The rows below come in pairs that one turn or mirror swaps. Which row does each named row swap with?
k_856: [-25.6   1.5   0.8  -5.6 -16.6  22.4   3.8   1.6  16.6  14.4  -2.3 -12.3
  18.9 -33.6  -1.7  -8.7  -2.6]
k_588: [ -0.6 -11.9   0.7  -4.0  14.9  19.2   1.7 -14.9  22.8  -1.9   6.6   3.5
  21.2 -11.3 -26.1 -18.6 -17.1]
k_574: [  2.8  -7.3 -14.7  -4.0  13.6   6.6 -10.3 -18.7  -1.2 -11.3   7.6  16.8
  28.4  -5.1   8.7   1.8   7.9]
k_348: [-34.3  -1.8   9.0  -0.5  -2.0  -1.0   3.2   1.2   1.2  -0.1  17.8  -2.1
   5.6 -11.6   5.6 -31.2   1.1]
k_700: [-17.8 -11.2  15.7 -10.4  11.0  -6.5  22.2 -11.5  -6.3  18.9   7.7 -16.1
   0.9 -12.1   6.3 -15.3  -6.8]
k_835: [-15.5 -16.2   9.2   9.0  16.4  18.7   8.3  15.8 -16.8  10.9   5.1  -7.3
  13.2 -33.3  13.1  -2.5   5.5]
k_75: [ -9.2 -23.6  18.6 -14.4 -19.9  21.9   3.3  -8.3 -12.9  13.1  16.5  -2.0
  20.2   6.9   0.1  11.4   8.7]
k_271: [ -3.6  -5.6   0.0  -3.1  -4.9   6.6  -9.6 -13.6  -0.9  11.2  -1.3 -13.6
  15.7  16.0  11.2  13.7   3.3]
k_986: [-22.7  -1.2   6.6   8.4  -0.5  24.9  19.9   4.0  23.1   5.7   1.1 -20.6
  19.4 -18.5  -6.6  -0.4  12.6]
k_556: [ 17.4  -2.0   7.5  13.8  -2.8  11.6   8.2  21.5   7.6 -15.1  11.8  -7.5
   6.9   2.2  -4.4   5.1   0.3]
k_785: [ -2.3 -38.8  14.7  -5.7  -4.0   7.6   6.5 -10.2 -11.6  17.5  20.4   6.0
  18.7 -12.6  -1.2   1.3  22.5]
k_231: [  4.3  -3.4   8.4 -22.4   1.1  13.8  -1.0 -14.1  21.5 -13.6  18.0  12.9
  21.3 -14.9 -18.2 -12.8 -11.1]
k_874: [ -2.1 -33.9   2.7 -17.4  -5.1  20.8  -0.2 -13.7 -23.0  11.4  17.2  -3.0
   3.5 -16.1  -6.0   2.0  12.4]
k_419: [ -2.3  14.0  -4.6 -11.5   3.4  19.5  -5.7 -16.2  -3.2  11.1   7.5  10.8
   5.6 -20.2  -1.2   8.5  28.8]
k_425: [ -1.5   5.6  -6.4  -3.7  10.0  -3.7   8.2  -5.0   0.5  17.1  12.8  19.6
   8.0  -5.5   2.6   0.7 -21.9]
k_566: [  5.8  17.2   1.7  -7.4 -21.3  24.7  14.7  17.1 -10.9   7.4  12.8  -1.3
   3.7 -19.2  -9.9   2.4  12.1]
k_36: [ 12.4 -11.3  19.1  15.4  -1.9  17.1  -4.8   9.0 -14.6   6.9  20.3 -15.0
  17.1  -8.6   6.0 -17.9  -8.6]
k_623: [ -3.9 -13.6   3.2 -10.9   1.8  11.9  23.9 -13.6  -7.0  -4.6  15.7  -0.1
   3.7  13.8 -22.7 -12.8   7.1]
k_200: [ -4.4 -20.2  -3.5 -12.1   1.0  19.7   9.8  -2.5  27.1 -15.6  25.0   8.1
  19.7 -13.3  -4.8 -21.2  -5.6]
k_909: [ 15.5  -0.1  25.0   5.0  14.0   0.7   0.5 -21.9   4.0 -15.6  12.9   3.0
   9.1 -18.9  -9.0 -15.5   5.3]
k_976: [  4.2 -12.4  23.5 -10.1  -0.5  34.9  -1.5  -5.9 -10.8  14.4  28.5   0.7
   2.7   1.8   5.8   8.3  -5.4]
k_595: [ -4.8   4.5  14.5   4.9  -3.9  15.4  -3.1   6.9   6.0 -22.6  14.4 -17.6
   0.4   7.9  11.7  -1.4  14.0]
k_766: [-25.4 -13.9  11.8  -7.3  14.9  21.5  12.4  -4.8  16.5   6.4  -2.6 -15.9
  20.0 -13.2  -8.1  18.7   2.9]
k_215: [ -0.4  15.2   6.8 -13.1  18.3  11.9 -13.6  -5.8   1.8  17.7   3.9  12.8
   5.0 -14.6 -15.1   2.8 -13.8]
k_347: [  9.2   4.9  15.0   5.6   7.3  12.0  -3.2   5.1 -15.3  25.0  -8.1  -6.0
  20.0 -25.6  12.0  -5.5  13.3]
k_440: [ -6.1 -14.3   6.7   9.5  17.5  10.8  20.7  -2.7  -2.7   3.6  27.9   3.2
  -4.8 -16.6   0.1 -27.9  14.9]
k_67: [  0.2   3.5  -0.3   4.3   4.4  -3.9   4.6  14.7  -6.5 -25.5  15.4  -3.9
  23.4 -20.5 -14.1   6.2  -1.6]
k_638: [ -4.4 -24.4   5.2  -8.9  -4.9  17.1  15.4   0.8 -28.7  16.1  20.2   2.1
   4.1 -26.5   0.3  11.5   6.1]
k_831: [  5.9  -0.4  -8.0   2.8  27.3   8.7  -0.3  -6.4  -3.6   3.2  -3.9   3.8
 -11.8  -4.2 -12.8 -10.8  -1.4]
k_216: [  2.2  -5.3   1.5   2.0  -7.3  24.8   3.3   0.9  16.9 -11.6  31.6   6.4
  38.3 -23.5  -0.3 -11.8  -5.7]
k_662: [  9.7  -5.5  -9.3   1.7   2.2  -3.4   5.7  -3.7  -6.2 -28.9   8.3   1.0
   8.8  -8.9  -6.5   4.4  17.6]
k_527: [-10.2  -0.8  13.7   4.3  10.2  24.6  22.6   9.5  21.3   3.2  -8.8 -14.3
  10.9 -25.8  -2.9  13.6   2.3]
k_198: [-13.1  12.9   3.6 -13.0 -17.6  28.3  -6.8 -17.8 -15.4  -4.1   9.1   2.1
   9.2  -6.7   2.7  14.2  -9.5]
k_672: [  3.0 -14.3  -7.4   4.5   9.6  -5.2   8.1 -17.7   0.4   7.5   7.2   5.0
  19.3   6.3  17.4 -17.7   8.0]
k_282: [-21.9   6.2  25.1  -1.5   2.4  -2.5  -2.8   1.1 -19.4  -1.0  -2.7  -5.8
  20.4 -19.9  -5.0 -20.8  11.4]
k_322: [ 15.3  -5.7 -16.5   7.6   1.0   4.6   0.1   9.6   1.7 -18.2  11.6  -7.9
  -6.3 -17.6  -1.8   1.6  13.9]
k_8: [ 17.6  24.0   4.5 -15.1  -1.3  -2.8  -8.6 -11.9  -0.7   1.1   7.4   2.7
  18.3 -21.9   0.4 -10.9  -3.1]
k_474: [  6.5  -7.1   4.3  -4.5  -0.5  33.0   6.6 -16.1  18.6   5.5  24.3   8.6
  35.6 -12.8 -14.4  -7.6  -3.8]
k_550: [-27.8  -5.5  17.7 -13.5  -4.2  14.0  15.4   9.6  18.1   8.0   3.1 -14.1
   3.3 -31.1  -4.2   0.5  -4.5]
k_609: [-14.6  -6.3  11.8 -18.0   2.1  32.8   1.7   7.7  15.9   8.3  -5.3 -10.7
  13.2 -29.2 -10.6  10.2   8.0]
k_585: [ -9.7  -3.9  15.4  12.2   6.7  18.9  16.4  -0.8  -9.0 -18.3  15.5 -10.0
  -4.9  -3.8  -5.5 -10.5 -19.6]
k_54: [-14.3  -0.6  12.9  -5.5 -11.8   5.1  13.6 -15.8   4.1  22.6  11.7  -1.7
  -3.8 -25.6  22.6   9.3   3.6]
k_390: [ 17.9  -5.9  -0.6  13.9   0.5  -2.1   2.3  12.2  10.8  -3.2   8.3   1.3
  10.9 -17.7  -2.5  12.7  23.3]
k_926: [-21.9 -21.3   3.0 -17.4  -1.0   5.6  12.4  -5.6 -19.5   8.6  23.1   3.3
  23.5 -14.8  -7.2  16.5  -7.2]
k_524: [ -0.5 -12.4   8.8 -10.5  -7.9  26.4  10.7 -22.3  13.5 -10.0  20.3  14.1
  37.3 -15.8  -0.8 -13.9  -0.8]
k_183: [-16.7  -1.6  -5.1  -9.7 -16.8  18.1  -5.1  -6.5 -17.4  12.1  11.8   5.7
   3.3 -22.0  11.0 -23.1  13.9]

k_216 is swapped with k_766
k_556 is swapped with k_75
k_550 is swapped with k_231
k_574 is swapped with k_835
k_986 is swapped with k_474
k_67 is swapped with k_926

